In the data rows, zero lies at 4.5, halfway between 4 and 5.
Some points:
[3 4 4 1 2 4 6 9 4 5 4 3 6 7 2 4 2 5 3 6 6 3 6 6 4 7 5 5 4 5 7 3 8 3 6 6 3 4 4 4 6 4 4 8 6 3 4 6 5 1 4 5 6 7 3 4 4 5 7 3 5 4 5]
[2 2 5 3 4 4 6 3 4 4 4 4 6 6 3 5 5 5 6 6 6 3 3 1 4 5 3 2 5 5 4 5 1 7 3 5 4 4 6 3 6 2 3 5 3 4 0 2 3 5 6 4 5 4 5 6 4 4 4 4 2 2 4]
[6 6 5 6 5 9 4 6 4 1 3 7 4 3 5 7 6 4 6 7 2 7 5 4 3 5 7 4 4 4 7 5 6 4 2 6 7 6 6 7 3 7 4 8 5 7 4 5 5 6 4 4 5 2 6 3 5 5 5 6 4 5 4]
[6 4 3 8 3 5 3 7 2 7 6 2 6 7 6 6 4 5 4 3 1 7 6 3 4 3 2 6 7 1 4 5 3 1 6 6 4 2 5 2 9 2 4 9 6 5 4 0 6 4 3 3 5 7 2 3 0 5 4 2 5 5 4]
[3 5 7 6 7 8 2 5 4 2 8 9 4 3 5 6 4 4 6 5 4 7 2 8 5 4 4 4 4 3 4 5 8 4 6 4 5 3 6 5 4 5 2 3 6 6 9 4 4 6 5 5 1 0 4 3 4 6 4 3 6 6 4]
[5 5 3 6 5 4 6 6 5 5 2 3 4 4 2 5 4 7 8 4 4 3 8 3 6 5 1 2 8 7 6 3 5 3 2 6 4 2 4 3 7 4 7 5 3 3 3 5 3 4 4 4 8 3 7 2 4 2 6 3 1 5 3]
[8 4 6 1 3 5 6 5 5 5 6 9 5 5 4 4 4 3 4 4 6 2 4 5 5 3 3 5 4 7 3 6 3 8 5 3 4 3 3 5 1 3 6 8 9 5 1 5 6 4 2 4 1 7 5 7 2 5 3 5 8 4 5]
[4 5 3 7 7 5 1 4 6 5 7 8 3 5 6 5 6 5 4 6 2 7 3 8 4 5 5 5 4 6 5 8 6 6 2 7 5 4 6 9 6 6 7 3 4 5 6 4 4 4 7 6 4 6 9 4 3 6 8 4 1 4 4]
[6 2 8 4 3 3 2 4 5 3 5 5 2 6 3 3 6 6 4 6 5 3 2 3 6 5 5 5 3 3 4 2 4 2 3 4 4 7 2 4 2 7 5 2 4 4 0 4 3 4 5 6 3 4 3 6 5 5 2 6 7 4 5]
[3 6 5 3 4 2 4 3 5 6 4 5 3 4 3 3 4 8 4 1 7 4 5 2 1 5 5 4 6 7 2 4 2 8 5 3 7 4 5 6 3 6 4 5 2 7 4 4 3 3 8 5 6 7 2 2 4 3 6 7 5 3 3]
[3 3 4 5 4 2 4 2 5 6 3 4 5 4 4 3 4 5 6 3 5 5 5 7 2 5 4 3 3 4 7 4 6 2 6 6 4 0 6 1 4 3 4 6 8 3 3 5 6 2 4 3 4 7 6 5 6 4 7 5 3 3 5]
[9 3 4 0 1 3 4 4 3 6 5 2 4 3 5 4 8 6 3 3 5 5 4 1 8 5 8 5 4 5 2 4 2 4 6 2 3 4 0 4 1 4 2 4 8 6 5 3 4 4 5 3 0 3 5 5 4 5 2 3 5 4 2]
[3 4 6 3 6 5 5 5 3 6 5 8 2 3 4 5 6 3 3 5 4 5 3 7 8 4 8 8 3 5 6 7 5 4 7 5 6 4 3 5 2 2 4 4 8 3 5 5 8 6 4 9 1 5 6 6 5 4 0 5 8 5 5]
[3 2 3 4 5 6 6 4 6 6 3 3 5 5 5 4 4 6 5 6 9 3 6 0 4 4 5 5 5 7 1 4 4 4 5 3 5 7 3 6 7 7 5 4 3 2 4 3 3 2 6 1 4 3 3 6 5 4 4 4 4 0 6]
[4 5 3 4 7 1 5 4 8 6 5 6 4 5 4 3 6 4 6 6 6 2 8 4 4 6 5 4 2 5 5 4 5 5 2 4 5 5 8 3 6 4 5 5 3 3 4 4 3 7 4 4 9 2 6 4 4 4 6 5 3 7 4]
[6 6 3 7 4 4 4 5 3 6 4 6 6 4 5 2 2 2 2 6 5 7 6 5 5 4 6 5 3 4 3 6 4 5 5 8 2 4 4 3 5 5 5 5 4 6 4 3 6 3 2 6 6 2 3 4 7 2 5 5 3 5 3]
[2 4 5 4 8 4 3 5 5 6 2 3 5 5 5 4 3 7 5 4 5 5 3 4 4 6 3 4 4 5 6 8 2 7 1 4 5 4 5 7 3 8 6 2 8 4 8 3 2 8 5 5 7 4 5 2 6 5 7 5 4 6 4]
[3 6 5 6 3 3 4 6 6 2 4 7 5 4 7 7 6 5 6 2 5 5 6 3 5 5 4 4 7 4 4 4 4 3 3 7 5 3 5 6 4 3 6 2 3 3 5 4 4 3 1 4 7 5 4 6 6 6 7 3 3 6 8]
[4 6 4 5 4 6 5 4 6 4 4 4 4 9 4 6 3 1 5 1 4 5 4 7 5 3 2 5 1 6 3 4 4 5 4 4 6 6 5 7 4 4 4 5 6 5 5 3 5 6 6 5 6 4 7 3 8 4 6 6 4 7 6]
[5 6 6 5 4 5 7 6 6 4 7 2 8 4 3 4 1 5 3 7 2 3 2 6 3 3 6 3 5 3 5 2 5 2 5 5 3 5 4 4 4 2 4 6 1 4 7 7 5 4 2 4 4 2 5 7 4 3 5 6 4 4 6]
[4 5 5 7 7 4 6 5 3 1 3 2 5 4 2 2 5 1 4 5 5 3 4 6 3 7 5 6 6 3 4 3 9 8 5 3 7 6 4 5 4 4 8 3 5 5 5 7 4 5 3 6 3 3 7 6 3 4 5 4 6 6 7]
[4 4 4 5 4 5 5 4 3 5 5 4 5 5 6 5 5 4 6 4 3 2 6 4 5 3 5 2 4 3 6 6 5 6 4 3 7 6 5 6 2 3 6 3 1 5 5 7 4 6 5 7 6 2 1 3 5 4 7 2 7 3 3]
[5 1 6 1 3 3 5 2 1 9 5 6 3 4 7 5 4 9 1 3 8 6 4 6 6 2 6 6 3 7 3 7 2 5 6 3 6 5 2 2 2 6 0 3 8 5 2 5 2 4 3 4 3 6 5 3 2 6 3 5 5 5 6]
[5 7 5 5 6 7 8 5 9 2 4 4 4 2 1 4 7 3 6 7 6 4 4 6 6 6 1 3 1 0 4 7 7 5 5 6 5 7 5 4 4 6 6 4 3 4 6 7 7 5 4 6 4 5 3 6 4 6 5 6 3 5 6]
[6 4 3 4 4 5 4 5 3 7 2 4 6 5 5 6 6 6 4 2 4 5 4 4 4 5 4 4 7 8 3 3 2 6 3 3 3 6 5 4 8 4 2 1 4 6 3 6 7 4 5 4 4 4 2 3 5 2 5 8 4 3 5]
[3 5 3 3 5 5 5 3 3 4 6 3 4 5 6 6 3 4 5 4 4 4 4 4 5 4 5 2 9 3 3 4 6 1 4 4 0 5 3 2 6 3 4 8 5 6 4 5 4 3 7 2 6 8 2 5 4 4 4 5 2 4 5]
[1 4 4 4 4 0 4 3 6 6 4 2 7 5 1 5 5 3 6 7 5 5 6 3 7 5 2 5 7 7 4 2 5 5 5 3 6 4 8 6 3 5 6 6 3 2 2 6 4 5 3 5 5 6 2 7 6 2 7 6 3 5 4]
[8 6 6 6 3 6 8 4 2 2 6 4 5 4 3 5 4 3 7 5 3 1 3 6 5 3 5 5 4 3 5 3 6 4 5 2 3 4 8 2 4 7 6 5 3 3 7 5 6 2 5 5 4 4 4 8 5 9 0 3 7 7 4]
[9 3 4 4 4 9 3 3 6 2 3 8 4 3 5 4 1 2 0 5 4 5 3 5 5 5 8 6 5 4 4 4 2 4 8 3 5 3 3 5 4 8 2 1 4 5 5 3 6 8 7 4 1 5 3 4 3 8 0 5 7 5 2]
[2 6 2 6 5 1 6 4 4 3 4 5 7 3 7 4 5 7 5 4 1 8 8 6 2 4 1 7 4 4 6 4 3 6 0 7 4 5 2 5 7 4 4 5 5 3 6 6 1 5 7 3 6 6 3 3 5 1 5 4 3 5 3]
Along one direction, these points spread out more than along any other. Take the direction at right angles to it along which they spread out most. Go by this last direction. For each point below, how far along it does it lie, from 0 to 99? 50 is the average, and the first point above lies past it. One standard deviation of the points above along it is 16.
[5 6 6 5 4 5 7 6 6 4 7 2 8 4 3 4 1 5 3 7 2 3 2 6 3 3 6 3 5 3 5 2 5 2 5 5 3 5 4 4 4 2 4 6 1 4 7 7 5 4 2 4 4 2 5 7 4 3 5 6 4 4 6] 39
[5 1 6 1 3 3 5 2 1 9 5 6 3 4 7 5 4 9 1 3 8 6 4 6 6 2 6 6 3 7 3 7 2 5 6 3 6 5 2 2 2 6 0 3 8 5 2 5 2 4 3 4 3 6 5 3 2 6 3 5 5 5 6] 80
[6 4 3 4 4 5 4 5 3 7 2 4 6 5 5 6 6 6 4 2 4 5 4 4 4 5 4 4 7 8 3 3 2 6 3 3 3 6 5 4 8 4 2 1 4 6 3 6 7 4 5 4 4 4 2 3 5 2 5 8 4 3 5] 69
[3 4 6 3 6 5 5 5 3 6 5 8 2 3 4 5 6 3 3 5 4 5 3 7 8 4 8 8 3 5 6 7 5 4 7 5 6 4 3 5 2 2 4 4 8 3 5 5 8 6 4 9 1 5 6 6 5 4 0 5 8 5 5] 39
[3 5 3 3 5 5 5 3 3 4 6 3 4 5 6 6 3 4 5 4 4 4 4 4 5 4 5 2 9 3 3 4 6 1 4 4 0 5 3 2 6 3 4 8 5 6 4 5 4 3 7 2 6 8 2 5 4 4 4 5 2 4 5] 63
[4 5 5 7 7 4 6 5 3 1 3 2 5 4 2 2 5 1 4 5 5 3 4 6 3 7 5 6 6 3 4 3 9 8 5 3 7 6 4 5 4 4 8 3 5 5 5 7 4 5 3 6 3 3 7 6 3 4 5 4 6 6 7] 28
[2 6 2 6 5 1 6 4 4 3 4 5 7 3 7 4 5 7 5 4 1 8 8 6 2 4 1 7 4 4 6 4 3 6 0 7 4 5 2 5 7 4 4 5 5 3 6 6 1 5 7 3 6 6 3 3 5 1 5 4 3 5 3] 53
[2 4 5 4 8 4 3 5 5 6 2 3 5 5 5 4 3 7 5 4 5 5 3 4 4 6 3 4 4 5 6 8 2 7 1 4 5 4 5 7 3 8 6 2 8 4 8 3 2 8 5 5 7 4 5 2 6 5 7 5 4 6 4] 46
[4 5 3 4 7 1 5 4 8 6 5 6 4 5 4 3 6 4 6 6 6 2 8 4 4 6 5 4 2 5 5 4 5 5 2 4 5 5 8 3 6 4 5 5 3 3 4 4 3 7 4 4 9 2 6 4 4 4 6 5 3 7 4] 45
[4 5 3 7 7 5 1 4 6 5 7 8 3 5 6 5 6 5 4 6 2 7 3 8 4 5 5 5 4 6 5 8 6 6 2 7 5 4 6 9 6 6 7 3 4 5 6 4 4 4 7 6 4 6 9 4 3 6 8 4 1 4 4] 29
[4 4 4 5 4 5 5 4 3 5 5 4 5 5 6 5 5 4 6 4 3 2 6 4 5 3 5 2 4 3 6 6 5 6 4 3 7 6 5 6 2 3 6 3 1 5 5 7 4 6 5 7 6 2 1 3 5 4 7 2 7 3 3] 42
